500 stands for zero in the data rows.
Here are some points, one per row:
<437 562 584 426 570 622 538 514 629 533 509 420 525 529 480 231 695 562 607 508 335 401 583 618 595 484 692 565 482
 659 480 593>
<518 528 566 305 480 524 562 494 396 669 499 111 389 380 656 864 521 414 466 608 577 800 474 507 484 557 393 360 441
 458 676 526>
<591 399 575 294 409 504 503 515 554 572 518 606 467 654 549 559 606 471 286 520 604 545 560 548 595 287 347 423 571
 643 413 496>
<462 516 480 482 552 543 585 422 502 577 517 542 581 496 617 412   0 489 461 343 560 620 398 419 761 571 547 644 442
 441 597 441>
<418 610 520 370 448 581 492 461 516 452 485 544 339 657 451 553 531 149 492 463 483 461 489 463 521 522 728 496 418
 550 337 635>
<489 596 540 532 575 641 461 359 512 617 460 192 307 560 476 793 531 839 637 703 754 378 680 536 550 585 292 448 547
 532 700 343>
<409 479 553 338 487 504 435 477 620 354 447 534 473 490 408 225 412 619 778 652 448 573 467 685 409 471 358 265 481
 408 582 532>
<528 469 383 567 661 395 477 452 537 565 513 399 430 465 610 313 398 120 662 527 334 348 520 513 490 441 472 530 618
 570 365 108>
<582 559 142 578 430 302 425 439 432 498 424 522 496 504 608 516 489 467 315 528 444 471 619 494 457 548 311 298 547
 527 366 570>
<551 406 454 485 572 472 484 591 555 451 941 401 614 523 517 544 229 638 464 475 475 447 630 429 425 566 673 203 411
 412 645 506>
<374 531 547 545 623 505 517 512 594 552 999 572 483 574 535 616 579 458 508 542 455 499 549 627 462 538 465 500 514
 828 476 514>
<478 357 566 571 621 596 558 519 544 247 498 343 502 498 471 469 476 452 392 650 635 431 586 491 452 255 508 712 657
 640 563 536>
<438 410 438 549 488 663 525 612 550 535 603 620 376 591 508 463 390 934 437 579 610 441 464 569 465 184 383 547 382
 490 192 393>
<458 628 570 483 601 571 674 572 463 309 376 324 717 606 419 416 518 543 303 615 460 380 566 537 610 603 544 452 417
 661 658 495>
<473 379 450 412 415 490 549 426 484 394 310 520 514 494 419 437 413 517 682 565 571 482 456  65 611 508 540   0 628
 527 400 499>
<483 308 528 125 441 598 587 268 524 484 506 523 529 469 439 588 487 556 626 473 448 525 521 386 328 636 454 693 526
 497 575 485>
<730 621 550 668 547 532 596 524 411 493 290 427 527 509 468 535 543 617 553 460 396 512 565 514 248 539 575  80 582
 300 512 560>
<453 719 434 536 449 468 531 487 467 578 539 308 536 681 533 465 745 448 451 270 667 372 341 514 560 431 284 465 520
 446 548 487>
<688 587 435 383 439 451 436 459 499 473 310 483 518 595 460 645 431 519 518 424 428 468 533 616 619 496 485 778 452
 224 511 523>
<469 456 646 626 470 528 489 484 583 630 358 448 808 466 465 545 455 545 387 613 443 455 326 602 524 502 477 462 521
 536 655 477>
<354 411 486 445 399 589 545 484 533 582 475 450 500 429 511 405 408 390 707 502 251 592 530 542 402 514 386 483 551
 602 519 614>
<537 549 593 735 481 515 560 416 574 500 483 429 525 436 542 350 337 540 442 516 574 516 534 624 408 656 233 433 375
 426 166 511>
<580 593 481 552 599 175 433 423 592 526 945 502 483 437  65 619 399 523 595 427 382 756 548 365 599 391 459 479 606
 702 551 475>
<447 555 112 603 395 414 493 704 422 528 450 580 737 548 491 552 571 713 588 639 522 473 682 464 540 481 503 495 437
 621 405 471>
<540 411 504 336 468 496 390 500 483 508 502 592 749 601 502 766 565 456 558 538 657 488 600 435 478 601 553 586 572
 595 440 522>
<331 437 535 589 731 469 487 612 485 593 439 543 303 578 516 600 397 340 580 581 524 443 490 500 428 539 637 501 354
 624 404 644>
<613 412 398 602 508 598 529 663 589 493 536 358 636 461 422 531 642 512 645 256 620 353  70 489 369 493 400 565 557
 524 533 506>
<590 520 488 525 415 504 549 439 407 504 533 521 498 559 620 624 517 587 660 344 100 442 510 533 602 562 383 417 516
 390 433 538>
<503 528 889 693 473 607   0 569 595 556 495 523 541 471 559 310 676 608 485 487 433 546 519   0 482 496 411 572 476
 507 540 499>
<473 534 646 571 152 602 472 528 536 606 435 548 358 502 451 645 491  79 519 426 517 578 453 557 486 446 679 429 566
 609 498 104>
<521 535 575 155 594 470 436 554 578 447 499 511 574  91 452 603 635 499 272 483 492 415 501 577 524 349 565 450 461
 498 293 497>
<463 532 427 501 562 494 320 520 501 548 158 477 520 604 319 717 356 535 554 453 415 550 566 799 503 469 517 767 488
 244 525 533>
<523 349 519 181 504 446 476 619 526 502 441 604 476 405 506 590 663 608 237 489 513 511 544 533 478 277 459 394 417
 532 374 484>
<734 479 620 519 578 417 473 429 605 451 392 734 259 609 470 577 540 366 444 489 558 461 493 560 486 476 564 418 276
 672 834 578>
<361 720 495 289 550 493 534 561 586 513 475 558 631 607 492 349 140 581 379 535 537 464 398 487 363  40 593 494 476
 409 743 467>
<463 516 517 444 581 520 456 600 532 346 561 585 480 515 453 419 632 399 531 525 349 541 498 513 357 717 557 460 555
 252 426 403>
<429 499 441 583 505 595 415 381 497 399 480 770 372 579 538 571 502 378 646 564 634 409 486 519 471 367 566 492 507
 354 660 603>
<584 604 462 408 587 491 506 708 578 542 510 443 452 554 508 333 443 230 723 655 316 380 542 535 455 436 337 499 294
 606 441 462>
<343 633 409 499 574 429 530 421 409 437 572 737 607 593 561 483 673 441 695 543 441 543 564 486 556 513 440 504 536
 187 489 667>
<383 355 296 486 530 506 479 494 592 458 489 265 507 474 489 385 689 522 505 183 782 493 547 552 515 527 378 385 475
 471 658 571>
<634 661 465 231 490 501 585 493 494 428 466 492 532 545 498 602 552 507 586 529 464 407 557 358 552 512 452 819 530
 272 486 543>
<430 414 619 625 563 492 517 481 553 583 338 473 714 486 458 570 510 514 206 488 408 484 381 544 381 587 518 479 540
 499 430 530>
<429 537 560 339 520 575 480 599 490 511 481 561 538 553 464 674 434 439 349 419 592 555 522 466 527 703 440 447 757
 500 350 535>
<340 446 536 527 409 441 200 473 277 344 460 411 628 490 508 340 509 536 336 505 526 612 608 625 535 690 398 508 514
 677 592 494>
<449 504 519 444 481 535 444 478 494 548 464 467 437 503 530 488 336 796 455 462 578 654 426 526 570 303 499 454 669
 410 150 382>
<525 553 534 729 426 453 551 365 669 257 396 382 540 464 490 440 466 476 408 458 461 537 601 556 555 625 316 532 456
 595 298 528>
<443 415 616 580 276 365 566 584 164 631 823 550 214 357  67 396 363 558 375 497 571 201 607 502 432 558 486 576 534
 405 593 581>
<510 526 364 517 558 454 545 491 456 464 588 335 483 613 417 486 809 557 445 733 508 690   0 487 516 665 446 588 391
 532 456 514>
<585 451 504 630 405 527 571 517 579 591 470 472 516 361 531 256 616 255 603 594 452 621 570 603 516 403 619 573 765
 588 688 666>
<392 564 496 287 524 430 548 307 494 586 514 394 495 351 525 596 626 402 251 482 493 490 573 438 387 367 537 546 430
 490 318 548>
<515 714 512 387 454 551 518 448 469 476 520 566 481   0 606 653 575 560 660 544 764 511 515 499 559 563 512 595 482
 433 507 457>
<569 507 607 421 419 552 587 446 454 607 544 614 749 695 450 636 369 372 525 478 754 553 560 455 417 634 409 590 413
 484 296 500>
<447 453 394 648 480 698 358 536 517 494 456 488 158 421 457 637 459 416 445 499 372 520 452 477 596 464 787 506 558
 380 560 689>
<589 435 467 264 390 411 584 569 535 577 510 518 346 564 637 354 495 526 248 468 435 646 527 369 509 380 388 698 618
 452 673 531>
<534 564 277 542 514 511 569 596 498 572 460 522 499 557 471 246 559 571 384 643 716 556 632 491 523 624 737 570 458
 576 498 517>
<399 432 999 593 413  14 617 518 641 470 539 353 403 635 658 591 604 685 664 535 508 278 466 551 539 475 809 602 482
 287 442 528>
<499 551 693 517 272 298 460 570 533 539 405 632 337 459 601 503 286 418 665 455 643 512 381 602 605 603 533 419 503
 598 604 517>
<626 577 526 589 578 345 558 479 511 500 385 732 327 509 566 516 491 665 586 384 621 625 473 559 410 622 703 493 657
 683 461 463>
<553 502 720 647 519 514 577 524   0   0 489 329 534 530 581 599 377 444 518 454 536 596 502 500 487 165 458 663 417
 777 478 429>
<645 524 352 515 419 651 397 492 537 422 999 524 597 515 715 532 384 487 474 555 537 448 479 622 549 547 637 281 416
 425 508 544>
<516 393 356 461 540 473 479 567 477 479 438 511 159 508 563 502 522 659 602 581 465 591 487 430 499 565 702 534 495
 506 448 540>
<416 374 230 525 587 443 442 622 501 511 475 275 579 476 475 467 639 454 659  66 732 465 406 492 519 445 425 431 448
 507 567 551>
<415 400 422 674 676 423 518 544 371 614 484 754 601 493 529 509 692 375 552 563 474 584 588 495 392 523 524 497 376
 148 741 187>
<548 567 405 475 312 527 554 291 472 611 473 401 529 571 499 319 664 705 665 347 234 599 603 528 456 444 696 572 361
 684 439 367>
<502 408 205 599 386 452 454 386 453 547 494 581 777 417 529 571 477 500 479 707 440 345 295 426 522 454 463 575 543
 547 585 558>
These points spread out most along one direction. How many in every 100 of the points above lie lower along it than each point below? Answers are rounded to whole numbers. More than half of the points above lie lower than the first one.
<649 530 784 355 644 558 305 391  39 702 516 458 505 529 573  91 542 482 546 478 415 358 443 559 518 579 578 493 558
 538 458 564> 74
<560 531 428 653 347 520 467 475 656 401 541 274 471 480 620 473 337 472 341 480 617 576 584 354 269 607 555 796 616
 455 526 490> 48
<467 461 481 521 563 555 590 511 530 323 517 583 390 564 414 390 758 338 400 584 386 423 552 483 639 679 596 445 396
 208 581  68> 85
<477 602 277 577 469 409 478 398 487 521 427 583 549 540 561 577 486 524 239 506 321 337 419 538 518 553 302 389 550
 711 576 470> 23
<584 441 486 581 679 568 496 383 516 606 485 384 437 571 418 494 287 464 399 525 659 479 499 512 591 341 502 473 461
 441 190 532> 35
<432 339 560 484 473 656 549 730 526 410 526 563 517 437 480 529 559 523 589 478 233 589 518 558 568 685 497 444 575
 343 466 585> 72
<481 598 493 537 583 662 609 381 481 464 626 892 298 556 630 563 559 664 455 323 468 463 457 549 480 554 526 534 551
 649 684 454> 74
<591 386 488 740 427 522 552 360 492 530 497 728 549 365 482 341 615 452 563 474 466 661 512 554 549 347 543 533 528
 319 573 622> 80
<457 390 458 346 626 484 511 640 556 514 238 602 507 311 474 534 241 588 558 489 443 388 464 375 475 713 518 752 397
 679 573 494> 58
<552 332 607 631 542 522 559 627 599 604 479 472 746 467 490 471 515 482 483 587 571 562 640 556 635 546 310 562 546
 488 528 546> 31
<441 624 682 821 571 588 750 513 545 606 427 550 516 442 476 437 581 468 496 473 394 521 560 170 542 398 430 357 356
 537 492 606> 71
